One vector is turned by the same rotation once a step. Each row is the vector after some number of steps, and that number follows the row.
The counts run from 0 to 272.
[ -8  -1  30  -6   6  -1  -6  36 -10  -8  -8  16 -11 -13  21   3   3   4
 -14  -7  35   9 -21 -32 -25  -3   9  19  -7 -14  32  13]	77
[ -9 -18 -26   5  -3  14  32   1  -1  31  -5   5  -9  24 -26  28  25   4
  -3  29   8 -15   9  24   8  23  15 -12  23   4 -12  -5]	114
[-19  -9   9  -5  -1  -1  42  38 -21  15   0  16   2  -1 -21  21   5   3
   1  24  22 -26 -14  -7  -6  -2  15  21   9  11  22  -8]	267
[  9 -13   7  -9 -34 -19 -14  36  -1  -4  13  13  -1 -29  14  31   9  11
 -16   7  10   8   2   9 -31  -2  28  24   4 -28  14 -14]	180
[  7   3  10   2  -9   0 -10 -13  -2 -13 -45  -7  20  24 -16   6 -26  13
  -1   3 -13   7 -17   9  -8 -21 -26 -13 -10  18  15  21]	8
[ 26 -10  13  -9 -20 -19  -9  21  36   6  22   1  -6 -28 -10  10   3   1
 -10   4  -3  -9  31   2 -31  -9  33  18   5 -15 -13  -6]	60
[ 37  11  31  -6  -8  11 -24  -3   6 -10 -10  -4  -1 -45  24 -15 -23  -3
  -4 -12  -8  29  15  17  14  15  -4  21  -7  -6   7  21]	70
[  8  -5   1 -16  19   0 -33 -42  46 -18 -21 -15  19  -7  17  21   2   3
  12  -8   7  15 -10  -3  18  15  -5   0  24  20  -8  -2]	152
[ 16  -3 -16  25  -5  31  11  25   5   5  19   2 -36   4   1 -41   2 -34
   8   4  25   3  21  13  16  19  -6 -13 -23 -24 -12   8]	13
[ 17  26  24 -10  13 -34  22  -5 -39  27 -13   9  -2  12  16  21  20  15
  -5   4   0 -12  -1   3  10  -1 -13 -26  19 -10 -14 -14]	227
[  6 -14  12  10 -16   1 -36   4 -13 -28  -7  -7  20 -22   8   1 -27 -12
  -8  -8  -3  17  11   0  10  -1 -35  14 -20  -5  32  10]	79
[ -2 -10   5 -13  -4   2  20  -4   1  15  -3  16 -26  16  14  22  26 -13
   6  24  11  18  -9  19  28  26  23   0  17 -14 -28 -25]	123
[ -5  13  24  -9 -18 -25  14  21  14   1   7  19  -3  10  14  24   4  25
   4   7 -26   9 -19   7 -34  -4  41   1  -3  -3 -11  -6]	19
[ 18   7   9   7 -20  17  24  27  19  -1  -9   7 -36  18   7 -11  16 -25
  15  22  25  11   6  20  22   9  19  -6  -2 -24 -15   9]	12
[ 36   5   5  -8 -25  -8 -15 -33  26  -8 -23 -22  29  -9 -14  25 -24  -1
   2  12  -7  -6  12  23  17 -11  -6   4   4  16  -7 -11]	161
[-36   8 -21   5  13   2  15   2 -25  -5  -4  11  20  18   0  23 -18  36
   5  -2 -26 -12 -31  -3 -27   8   3 -16   6  29  26  -6]	97
[ 14  -3   7   5 -37 -34   7  20   4   6  20  -7  10 -14 -11  12   0 -10
  -6  12 -26 -31  26   2 -20 -19  10  10  -2 -15  -3 -24]	59
[  5  26   6  12  -5  -6  18  -9 -32   3 -10   1  19  21  -9   4 -19  22
   6  -2 -44 -14  -2  19   2 -15 -27 -23  -8  12   4   5]	17
[ 29  14 -11   6  38  38  -3   2  12   6  -4  14 -37 -10   4 -14   3  14
  -1  -5  31   9   7   5  -9  30   5  -7  23   9  -1  24]	94
[  9 -23   3   6  -4  -7 -45   3   3  15   8 -18  17 -34 -19   1 -12   9
 -24 -12 -11 -11  25 -10 -29   4  -9  17  -4  16  27  28]	159
[-32 -18 -21  -9 -17  -5  11 -11  16  -2  21   5   2  26   4  28  13   9
  13  18 -13   6  -3  28   7  29  19   6   9   7 -11 -25]	122
[ 14  29  29   4  28  20  27  20  13   6 -11  12 -28  -7   7 -27  -5 -29
   3  16  34  -7 -12 -26  15 -14  -5   4   0  -4   8   5]	165
[ 12  18  22  -2  -9 -10  -6   9  53  -7  17  -1 -13  -9  13 -33  -7 -18
   8 -11 -21   3  12   0  11 -18  11  -1 -28 -19 -18  -4]	141
[-28 -28 -18 -12   4  -3  11  -9  11  20   4  -9   6  16 -16  30  41 -11
   5  20  21  -1  -1  -3   9  20   0   4  29   7  -7 -29]	234
[  5  20   2  22  13   3 -17 -10 -10  -1 -15 -12   0  14   8 -25  -5   4
   1 -29   0  -4 -10 -15  -1  -9 -43 -41 -12  -5  13  21]	207
[-25 -10 -24  10  34  30  12 -14  26  13   5  -2  12   0 -10  -3  -8   1
   3   8   7 -25  -5 -23   7  13 -15   9  14  52  12  -5]	64
[ 21   1   1  15  20  26  -6 -11  -5  21  -5 -19 -16  14  -8 -28   9  -5
  -6  -2  10  -6  19   9  21  10 -36 -24  -1   0  -6  33]	215
[-30 -15  -6 -11   7 -11  19  17  -1   3  20  12   0  -2  -2  21  23 -11
   5  14  35 -20  -5 -33  -4   3   7   4  15   7   6 -41]	155
[-26 -26 -11  18   7  15 -22  18  18  25  19 -14 -27   0  -3 -20  26 -16
  -1  -6  23  -6  17 -15  -3  19 -10  -4  -5 -11   6  18]	134
[ -4   6   8  11 -37 -13 -16  31  -2 -29  18  20 -11  -2  21   1  -8 -22
  10 -13  -8  25  -8  19  -3  -9  23  -9 -17 -29   1 -22]	100
[  0  27  41  -2 -16 -26  30  -2   1   8 -16  10   6  24  12  14  -5   9
  -2  13 -33  -8 -26  11   1 -25   9 -13  -6  -9 -14  -1]	219
[-20   3 -23  23  32  30  -9  -2  -4 -17  22   5  -5 -12  12 -18 -20  -2
   8 -19  21  -2 -13 -24   0  12 -16  -8   0  23  24   0]	175
[ 15  -4  -4   6   0  18 -32   4  17   2   4  -3  -3 -36   5   4 -24  31
  -6 -13 -14  12  22  10 -23  20  15  29  -6  16  12  29]	271
